Each path below is one point turned by a fixed rotation once a step. After each direction that follows a path, write how fast that rotation turns it, in degrees each step (0 if it stays still).
Each turn is a multiple of 5 degrees from 10 to 175, or 0.
Each row of a path follows its step; steps can be skipped.

step 0: |  0.038 |  0.974 |  0.695 | -1.537 | -0.808 | -1.534 |  1.409 |  0.818 |  0.513 |  0.046 | -1.105 |  1.645 | -1.199 | -0.600 | -0.371 | -0.447 | -1.568 |  1.517 | -0.543 | -0.056 | -1.924 | -1.007 | -0.732 | -1.760 |  2.289 |  0.050 | -0.551 |  1.179 |
step 2: | -1.460 | -0.243 | -0.891 | -2.230 | -0.371 |  0.549 | -3.021 | -1.195 | -1.014 |  0.167 |  0.360 |  1.263 |  0.027 | -0.734 | -0.064 |  0.963 | -0.296 |  1.296 | -0.493 |  1.617 | -1.663 | -0.955 | -1.385 |  0.921 |  0.301 | -0.637 | -0.537 | -0.595 |
step 3: |  1.123 |  2.906 |  1.439 |  0.060 | -0.930 |  0.385 |  0.397 |  0.221 | -2.089 |  0.556 | -2.294 | -0.639 |  0.740 | -0.798 |  0.144 | -0.681 | -1.051 | -0.809 | -0.557 | -0.119 | -0.152 | -1.050 | -1.234 |  0.913 | -1.212 | -1.900 | -0.150 |  0.632 |
step 4: | -1.248 | -0.956 |  0.595 |  1.384 | -0.974 | -0.794 | -0.697 | -0.150 |  1.472 | -0.748 | -0.455 |  0.228 |  2.522 | -0.412 | -1.153 | -0.769 |  0.657 | -0.137 | -0.809 |  0.346 | -0.100 |  0.747 | -3.158 | -0.043 |  0.335 |  0.607 | -2.300 | -0.038 |
step 5: | -0.660 |  0.304 | -0.407 |  0.199 | -0.885 |  1.010 | -0.758 |  2.945 | -0.688 | -0.713 |  1.130 |  1.392 | -0.745 |  0.864 |  2.030 |  0.393 | -0.024 | -0.653 |  1.039 | -0.860 | -1.165 |  0.770 | -1.492 |  0.136 | -0.566 | -2.097 | -0.688 |  1.733 |
step 6: |  1.074 |  0.871 |  1.016 |  0.890 |  1.137 |  1.886 | -2.282 |  0.880 | -0.150 | -2.679 | -0.689 | -0.484 |  1.792 |  1.101 | -1.352 |  0.002 | -0.020 |  1.145 | -0.237 | -0.054 |  0.846 | -0.080 | -0.139 |  0.104 |  1.731 | -0.935 |  0.880 | -0.420 |
step 7: | -0.636 | -0.518 |  0.768 |  0.443 | -2.277 | -0.907 |  1.433 | -0.053 | -0.537 | -0.788 | -0.462 | -0.455 | -0.340 | -0.455 | -0.945 |  3.557 |  1.192 |  0.346 | -0.355 | -0.224 | -1.135 |  0.114 | -0.488 |  0.520 |  2.098 | -1.181 |  0.338 |  1.470 |
step 8: |  1.908 |  1.302 | -0.357 | -1.278 | -0.172 |  0.479 |  1.759 |  2.901 |  1.345 | -1.824 | -0.744 | -0.371 | -0.505 | -0.505 |  0.572 | -0.138 |  0.434 |  1.917 | -0.222 |  0.927 | -0.249 | -0.534 | -1.547 | -1.018 | -0.134 |  1.377 | -0.469 | -0.006 |
step 9: | -0.839 | -0.995 | -0.316 | -0.234 | -2.029 |  2.646 | -0.768 | -1.624 | -0.384 | -0.020 |  0.043 | -0.463 | -0.099 |  0.804 | -0.230 | -0.210 |  0.995 |  2.249 | -0.258 | -0.751 | -1.539 |  0.415 | -1.075 | -2.352 | -0.113 | -0.285 |  1.467 | -0.613 |
step 10: | -0.307 |  1.860 | -0.238 | -2.256 | -0.058 | -0.489 |  0.413 |  0.334 | -0.734 |  0.684 | -1.128 |  2.425 |  0.180 |  0.125 | -0.309 |  0.275 |  2.178 |  1.069 |  0.377 |  0.951 | -0.375 | -1.242 | -0.673 |  1.775 |  0.031 | -1.788 |  0.949 | -1.312 |
step 11: |  0.185 |  0.430 |  0.434 |  0.248 |  0.014 | -0.497 |  1.001 | -1.599 | -1.009 | -0.298 | -3.017 | -0.130 |  0.411 |  1.285 |  0.818 | -1.473 | -1.512 |  1.149 | -2.393 | -0.675 | -0.905 | -0.010 | -2.047 |  0.186 |  0.684 |  0.617 | -0.815 |  0.574 |
step 12: | -0.507 | -1.451 |  0.665 | -0.485 | -0.734 | -0.707 | -0.220 |  1.110 | -0.680 |  1.685 |  0.686 |  0.440 |  2.187 |  1.205 | -0.134 | -0.266 |  1.324 |  0.082 |  1.224 |  2.125 | -0.371 |  0.177 | -2.653 | -0.732 | -0.919 |  0.133 | -0.234 |  2.017 |
Directions:
| -0.096 |  0.718 |  0.190 | -0.543 | -0.173 |  0.357 | -0.240 | -0.527 |  0.072 |  0.003 |  0.016 | -0.532 | -0.557 | -1.078 | -0.123 |  0.472 |  0.377 | -0.139 |  0.242 | -0.526 |  0.306 |  0.204 | -0.855 | -0.099 | -0.801 |  0.535 | -0.075 | -0.567 | : 60
| -0.075 | -0.106 | -0.072 | -0.419 | -0.523 |  0.293 |  0.568 | -0.175 | -0.167 | -0.023 | -0.004 |  0.070 | -0.043 | -0.669 |  0.052 | -0.148 |  0.249 |  0.970 | -0.767 |  0.502 | -0.587 | -0.655 |  1.055 | -0.389 | -0.503 | -0.035 | -0.171 | -0.624 | : 45
|  0.671 |  0.170 | -0.284 |  0.163 | -0.514 | -0.168 | -0.085 |  0.001 |  0.056 |  0.664 | -0.013 | -0.189 |  0.517 | -0.023 |  1.264 |  0.571 |  0.317 | -0.298 | -0.965 | -0.504 |  0.242 |  0.481 |  0.141 | -0.225 | -0.213 | -0.474 |  0.632 |  0.102 | : 175
|  0.182 | -0.159 | -0.055 | -0.041 | -0.503 | -0.583 |  0.579 |  0.143 | -0.492 | -0.695 |  0.662 |  0.245 | -0.056 |  0.793 |  0.444 |  0.216 | -0.273 | -0.219 | -0.184 |  0.400 |  0.184 |  0.512 | -0.466 | -0.630 | -0.384 |  0.792 | -0.755 | -0.542 | : 100
| -0.254 |  0.071 |  0.306 |  0.743 | -0.042 |  0.246 | -0.654 |  0.635 | -0.402 | -0.526 |  0.631 | -0.329 |  0.473 | -0.757 | -0.046 |  0.014 |  0.053 | -0.493 | -0.437 | -0.162 |  0.179 | -0.066 |  0.366 |  0.270 | -0.244 | -0.478 | -1.241 |  0.298 | : 35
| -0.321 | -0.037 | -0.506 | -0.172 |  0.301 | -0.205 | -0.784 | -0.364 |  0.794 | -0.152 |  0.187 | -0.488 |  0.146 |  0.118 | -0.083 | -0.167 | -0.516 |  0.423 | -1.103 | -0.363 | -0.321 |  0.218 | -0.264 |  0.067 |  0.958 |  0.383 | -0.352 | -0.708 | : 160
|  0.253 |  0.430 |  0.138 |  0.793 | -0.475 |  0.108 | -0.501 |  0.120 |  0.332 |  0.310 |  0.628 |  1.333 | -0.492 | -0.063 | -0.011 | -0.765 |  0.470 |  0.418 |  0.297 | -0.662 | -0.166 |  0.371 |  0.162 | -0.261 |  0.150 |  0.193 |  0.010 | -0.355 | : 85

step 0: |  0.736 |  1.260 |  0.686 |  2.604 |  0.432 | -1.425 | -0.001 |  0.956 |  0.787 |  0.580 |  0.020 |  1.038 |  2.411 | -1.287 | -0.636 |  0.069 | -0.064 |  0.478 |  0.366 |  0.063 |  0.282 |  2.012 | -3.731 |  0.853 | -1.532 | -0.353 |  0.978 |  1.117 |
step 1: |  1.098 |  1.455 |  0.679 | -0.768 |  1.893 |  0.347 | -0.249 |  1.262 | -2.465 | -0.414 | -0.053 |  2.311 | -1.359 |  0.726 |  1.780 | -0.885 | -0.646 | -0.717 |  2.163 | -1.667 |  0.216 | -1.802 |  0.785 | -1.249 | -0.740 |  0.663 | -1.296 |  1.149 |
step 2: |  0.047 | -0.673 | -0.428 |  0.250 | -2.854 | -1.141 |  0.793 | -0.142 |  2.228 | -0.110 | -2.763 | -0.480 | -0.361 | -0.605 |  2.498 |  0.989 |  0.559 | -0.344 |  0.682 | -2.042 | -0.436 | -0.557 |  0.017 |  0.536 |  1.077 |  1.605 |  1.927 | -1.091 |
step 3: |  1.602 | -1.152 |  0.594 | -0.728 | -0.070 | -0.728 | -0.205 | -0.090 | -0.748 | -0.574 | -0.566 | -1.102 |  1.573 | -0.296 | -0.383 | -0.457 | -1.421 |  1.733 |  0.838 |  0.355 | -1.773 |  0.966 |  1.770 |  2.431 | -0.289 | -1.533 | -3.426 | -1.021 |
step 4: | -0.200 | -2.570 | -0.420 | -1.323 | -0.854 |  0.633 | -1.284 |  0.708 | -0.479 |  1.575 |  1.479 | -0.522 | -0.979 |  0.395 | -2.194 |  2.637 | -1.152 | -1.230 |  0.925 |  0.639 | -1.516 | -0.240 | -0.792 | -1.948 |  0.509 |  1.839 |  0.684 |  0.670 |
step 6: | -1.719 |  0.932 | -2.949 |  0.860 | -0.122 |  1.116 | -0.410 | -1.183 | -0.153 |  2.072 | -0.312 | -1.182 |  1.980 |  1.312 |  0.066 | -2.277 |  0.502 | -0.779 | -1.092 |  0.429 | -1.528 |  0.374 | -0.245 | -0.506 | -0.825 | -0.274 | -0.624 |  2.693 |
step 7: | -0.339 |  0.616 | -0.507 | -1.097 |  1.723 |  0.335 |  0.976 |  0.594 |  1.512 | -1.634 |  1.295 |  1.771 |  0.443 | -0.563 | -1.536 | -0.102 |  1.651 | -0.628 |  0.538 |  1.480 |  1.272 | -2.026 |  3.255 |  0.412 |  1.319 |  0.408 |  1.398 |  0.415 |
step 8: | -2.185 |  0.891 |  1.553 |  1.399 | -2.417 |  0.166 |  0.076 |  0.873 |  1.303 | -1.713 | -0.209 |  0.382 | -0.121 | -1.477 | -1.148 |  0.018 | -0.821 |  1.218 | -2.439 | -1.145 |  0.314 |  0.511 | -1.016 |  0.071 | -2.936 | -0.391 |  0.760 |  0.208 |
step 9: |  0.359 |  1.541 | -0.532 | -0.274 |  3.689 |  0.764 |  0.287 | -0.547 | -0.635 |  0.110 | -0.589 |  0.590 | -2.439 |  0.289 |  0.585 |  0.977 | -0.296 | -1.051 | -0.296 |  0.733 | -0.427 | -0.649 | -0.742 |  1.101 | -2.119 |  0.366 | -2.418 | -2.093 |
step 10: |  1.700 |  0.208 | -1.206 |  0.525 | -3.037 |  0.711 | -0.799 | -0.305 | -1.202 |  0.810 | -1.019 |  0.454 | -2.064 | -1.274 | -0.838 | -0.610 |  1.635 |  0.330 |  1.092 |  0.136 |  1.627 |  0.127 | -1.624 |  0.727 |  1.411 |  1.490 |  1.904 | -1.407 |
step 11: |  1.863 |  0.558 |  1.632 |  2.985 |  0.872 | -2.745 |  0.618 |  1.537 | -1.938 |  0.558 |  0.587 | -0.125 |  1.503 |  0.477 |  1.534 |  0.704 | -0.995 |  0.877 | -0.294 |  0.867 | -0.440 |  1.329 |  0.677 |  1.655 |  0.682 | -1.267 |  0.075 |  0.080 |
step 12: |  0.846 | -1.071 | -0.133 | -2.676 |  0.323 | -0.545 |  1.713 |  1.550 | -1.339 |  0.606 | -0.047 | -0.317 | -0.760 | -0.183 |  0.476 | -0.419 |  0.947 |  0.414 |  1.062 | -1.515 | -2.211 | -0.424 | -1.283 | -2.497 | -0.443 |  1.431 | -0.139 |  2.741 |
Directions:
|  0.120 | -0.113 | -0.526 |  0.445 | -0.738 |  0.170 | -0.174 | -0.810 | -0.347 |  0.172 | -0.187 |  0.351 |  0.227 | -0.270 |  1.079 | -0.268 |  0.754 | -0.093 | -0.104 |  0.775 | -0.352 | -0.034 |  0.954 |  0.442 |  0.278 |  0.182 |  0.014 | -0.112 | : 90
|  0.368 |  0.801 |  0.234 | -0.024 |  0.225 | -0.247 | -0.146 |  0.154 | -0.188 | -0.285 | -0.867 | -0.614 |  0.041 |  0.246 | -0.511 | -0.231 | -0.024 |  0.039 | -0.764 | -0.423 | -0.624 | -0.142 |  0.707 |  0.309 |  0.951 |  0.486 |  0.466 |  0.485 | : 80
|  0.151 |  0.353 |  0.079 | -0.134 |  0.178 |  0.631 |  0.789 |  0.281 |  0.273 |  1.082 |  0.513 |  0.176 | -0.662 | -0.475 | -0.136 |  0.179 |  0.227 | -0.769 |  0.162 | -0.173 | -0.797 | -0.451 |  0.382 | -0.564 |  0.526 |  0.046 | -0.327 | -0.176 | : 135
| -0.833 | -0.393 | -0.637 | -0.080 |  0.298 |  1.224 | -0.097 | -0.520 |  0.520 |  0.086 |  0.583 | -0.208 |  0.463 |  0.441 | -0.367 |  0.235 | -0.491 |  0.667 | -0.419 | -0.228 |  0.050 |  0.156 |  0.724 | -0.061 |  0.283 |  0.037 |  0.157 |  0.114 | : 35
|  0.326 | -0.016 |  0.434 | -0.388 |  0.974 |  0.368 |  0.260 | -0.114 | -0.606 | -0.572 | -0.431 |  0.382 |  0.078 | -0.088 | -0.025 | -0.172 |  0.224 |  0.730 |  0.385 |  0.265 |  0.083 | -0.370 |  0.548 | -0.297 |  0.327 | -1.198 | -0.173 | -0.624 | : 170
| -0.418 |  0.122 | -0.670 |  0.503 |  0.263 | -0.840 |  0.176 | -0.585 | -0.725 |  0.235 | -0.372 |  0.252 | -0.417 |  0.296 | -0.436 |  0.632 | -0.414 |  0.098 |  0.122 |  0.085 |  0.002 | -0.275 |  0.440 | -0.513 | -0.303 | -0.021 | -0.948 |  0.758 | : 135

step 0: |  0.679 |  0.856 |  1.752 | -1.386 | -0.175 | -0.117 |  0.761 |  0.192 | -1.233 | -0.698 |  1.817 | -1.610 | -3.539 | -0.494 | -1.254 |  0.490 | -0.402 | -1.107 | -1.313 | -2.203 | -0.001 |  0.684 |  0.192 | -1.234 | -0.784 |  0.275 | -1.603 |  0.497 |
step 1: | -1.196 |  0.743 | -0.168 | -0.169 |  1.216 |  2.265 | -0.790 |  0.140 | -1.502 |  0.497 |  1.011 | -1.338 |  1.372 | -0.143 | -1.251 | -1.182 |  0.793 |  0.187 | -0.139 |  0.729 | -0.754 |  2.526 | -0.593 |  0.599 | -0.290 | -0.241 | -2.658 |  2.654 |
step 2: |  0.750 |  1.265 |  0.136 | -0.085 | -2.105 | -0.413 | -0.769 |  0.693 |  1.927 |  1.442 | -0.572 | -0.350 | -0.439 | -1.968 | -1.468 |  1.406 | -1.438 | -2.610 |  0.508 | -0.047 |  0.193 |  1.666 | -0.219 |  1.243 |  0.532 |  1.042 | -2.255 |  0.368 |
step 3: |  1.282 |  0.386 |  0.121 | -1.180 |  1.151 | -0.157 |  0.379 |  0.091 | -1.150 | -0.183 | -0.157 | -2.719 | -2.116 | -0.613 | -1.574 |  0.995 | -0.065 |  0.080 |  0.089 | -0.077 | -1.671 | -2.163 | -0.803 |  1.310 |  1.068 | -1.357 | -1.312 |  2.529 |
step 4: |  0.580 |  0.560 |  1.313 |  1.122 |  0.312 |  2.704 |  0.091 | -1.490 | -0.164 | -1.922 | -0.041 | -1.390 |  0.076 | -0.070 | -1.439 |  0.358 | -1.411 | -1.786 | -0.531 |  0.276 | -2.377 |  2.904 |  0.968 | -0.066 | -0.501 |  0.008 | -0.168 |  0.845 |
step 5: | -0.280 |  1.739 | -0.050 | -2.317 |  0.985 |  0.721 |  0.148 |  1.955 |  1.407 |  0.830 |  2.386 | -0.401 | -2.313 | -0.407 |  0.478 |  1.470 |  0.808 | -1.343 | -0.763 | -0.645 | -0.519 |  2.011 | -0.700 |  0.686 |  0.643 |  0.252 | -1.694 |  0.399 |
step 6: |  0.528 | -0.127 |  0.126 | -0.327 | -1.187 | -0.375 |  0.686 | -1.935 | -1.254 |  0.947 |  1.082 | -1.977 |  0.139 | -1.579 | -1.447 | -1.653 | -0.235 |  0.516 | -1.378 | -0.178 | -0.942 |  0.710 |  0.100 |  0.391 |  1.596 |  0.348 | -3.401 |  1.597 |
step 8: | -0.069 |  0.687 | -0.336 |  0.538 |  0.933 | -0.570 | -0.509 | -0.380 |  2.788 | -0.517 |  1.751 | -1.587 | -1.211 | -0.091 | -0.550 |  1.108 | -0.889 | -1.150 |  0.694 | -1.074 | -2.323 | -0.232 |  0.683 |  2.720 |  1.150 | -0.854 | -0.952 |  2.110 |
step 9: |  1.772 | -0.183 |  1.331 | -0.754 |  0.581 |  0.656 |  0.921 | -0.610 | -2.267 | -0.160 |  1.304 | -1.900 | -1.416 | -2.145 | -1.449 |  1.773 | -0.683 |  0.228 | -1.726 | -0.209 | -1.514 |  1.979 |  0.798 |  0.094 |  0.367 |  1.389 |  0.276 | -0.111 |
step 10: | -0.507 |  2.963 | -0.597 | -0.965 |  0.697 |  3.472 |  0.512 |  0.121 |  0.947 |  0.949 |  0.368 | -2.000 | -0.124 |  0.513 |  0.804 | -1.033 |  0.479 | -0.619 | -1.350 |  1.547 | -0.292 |  1.516 |  0.043 |  0.742 |  0.946 |  0.085 | -1.441 |  1.043 |
step 11: |  0.596 | -0.904 |  0.679 | -0.782 | -1.329 | -0.414 | -1.316 | -2.258 |  1.900 |  2.274 |  0.324 |  0.433 | -2.218 | -1.632 | -0.584 | -0.326 | -0.253 | -1.358 | -1.087 | -0.861 | -1.454 |  1.135 | -0.436 |  1.182 |  0.867 |  0.516 | -1.900 |  0.799 |
step 12: | -0.617 |  1.389 |  0.479 |  0.756 |  0.711 |  0.035 | -0.848 |  1.012 | -1.270 |  0.764 |  0.847 | -2.596 | -0.728 | -1.757 | -2.563 |  0.039 |  0.088 | -0.316 | -2.541 |  0.572 | -1.746 | -1.502 | -1.099 |  0.424 |  0.701 | -0.425 |  0.779 |  1.482 |
Directions:
| -0.528 | -0.001 |  0.282 |  0.563 |  0.785 | -0.101 | -0.251 |  0.313 | -0.149 | -0.940 |  1.259 | -0.129 | -0.250 |  0.204 | -0.229 |  0.239 | -0.025 | -0.002 | -0.008 | -0.742 | -0.278 |  0.392 |  0.385 | -0.195 | -0.593 |  0.041 |  0.680 | -0.063 | : 85
| -0.815 |  0.001 |  0.230 |  0.218 |  0.686 |  0.867 | -0.231 |  0.569 | -0.108 | -0.352 | -0.665 |  0.176 |  0.013 | -0.395 |  0.066 | -0.816 | -0.769 | -0.065 |  0.296 |  1.037 | -0.125 |  0.294 |  0.389 | -0.165 |  0.082 |  0.256 | -0.082 | -0.235 | : 125
| -0.301 | -0.689 | -0.305 | -0.610 |  0.595 |  0.666 | -0.335 | -0.589 | -0.676 |  0.160 | -0.104 |  0.569 |  0.463 | -0.327 | -0.078 |  0.023 | -0.330 | -0.072 |  0.019 | -1.252 | -0.065 | -0.310 |  0.334 |  0.407 |  0.571 | -0.327 | -0.222 | -0.022 | : 140
|  0.186 | -1.021 | -0.904 |  0.284 |  0.117 | -0.463 | -0.370 |  0.398 |  0.071 | -0.031 | -0.407 | -0.346 |  0.093 |  0.148 |  0.494 | -0.107 |  0.432 | -0.198 | -0.013 |  0.035 |  0.576 |  0.267 |  0.675 | -1.022 |  0.388 | -0.627 |  0.430 | -0.198 | : 0
| -0.306 | -0.126 |  0.227 | -0.192 |  0.283 | -0.610 | -0.090 |  0.416 |  1.228 |  0.571 |  0.043 |  1.167 |  0.321 | -0.232 |  0.431 |  0.447 |  0.016 | -0.529 |  0.145 |  0.042 | -0.569 |  0.590 |  0.243 |  0.316 | -0.085 | -0.331 | -0.031 |  0.388 | : 120
|  0.499 | -0.241 |  0.877 |  0.527 | -0.967 | -0.003 |  0.108 | -0.705 |  0.083 | -0.196 |  0.214 |  0.194 | -0.136 | -0.651 |  0.361 | -0.388 | -0.900 | -0.310 |  0.396 | -0.377 |  0.609 |  0.704 |  0.213 | -0.136 |  0.258 | -0.089 |  0.337 |  0.048 | : 160
|  0.010 | -0.207 |  0.610 | -0.477 |  0.407 |  0.506 | -0.142 |  0.639 | -0.218 |  0.353 |  0.642 | -0.168 | -0.084 | -0.267 |  0.361 |  0.211 |  0.164 |  0.057 |  0.316 |  0.393 |  0.662 | -0.211 | -1.163 |  0.004 |  0.477 | -0.744 |  0.717 |  0.450 | : 160
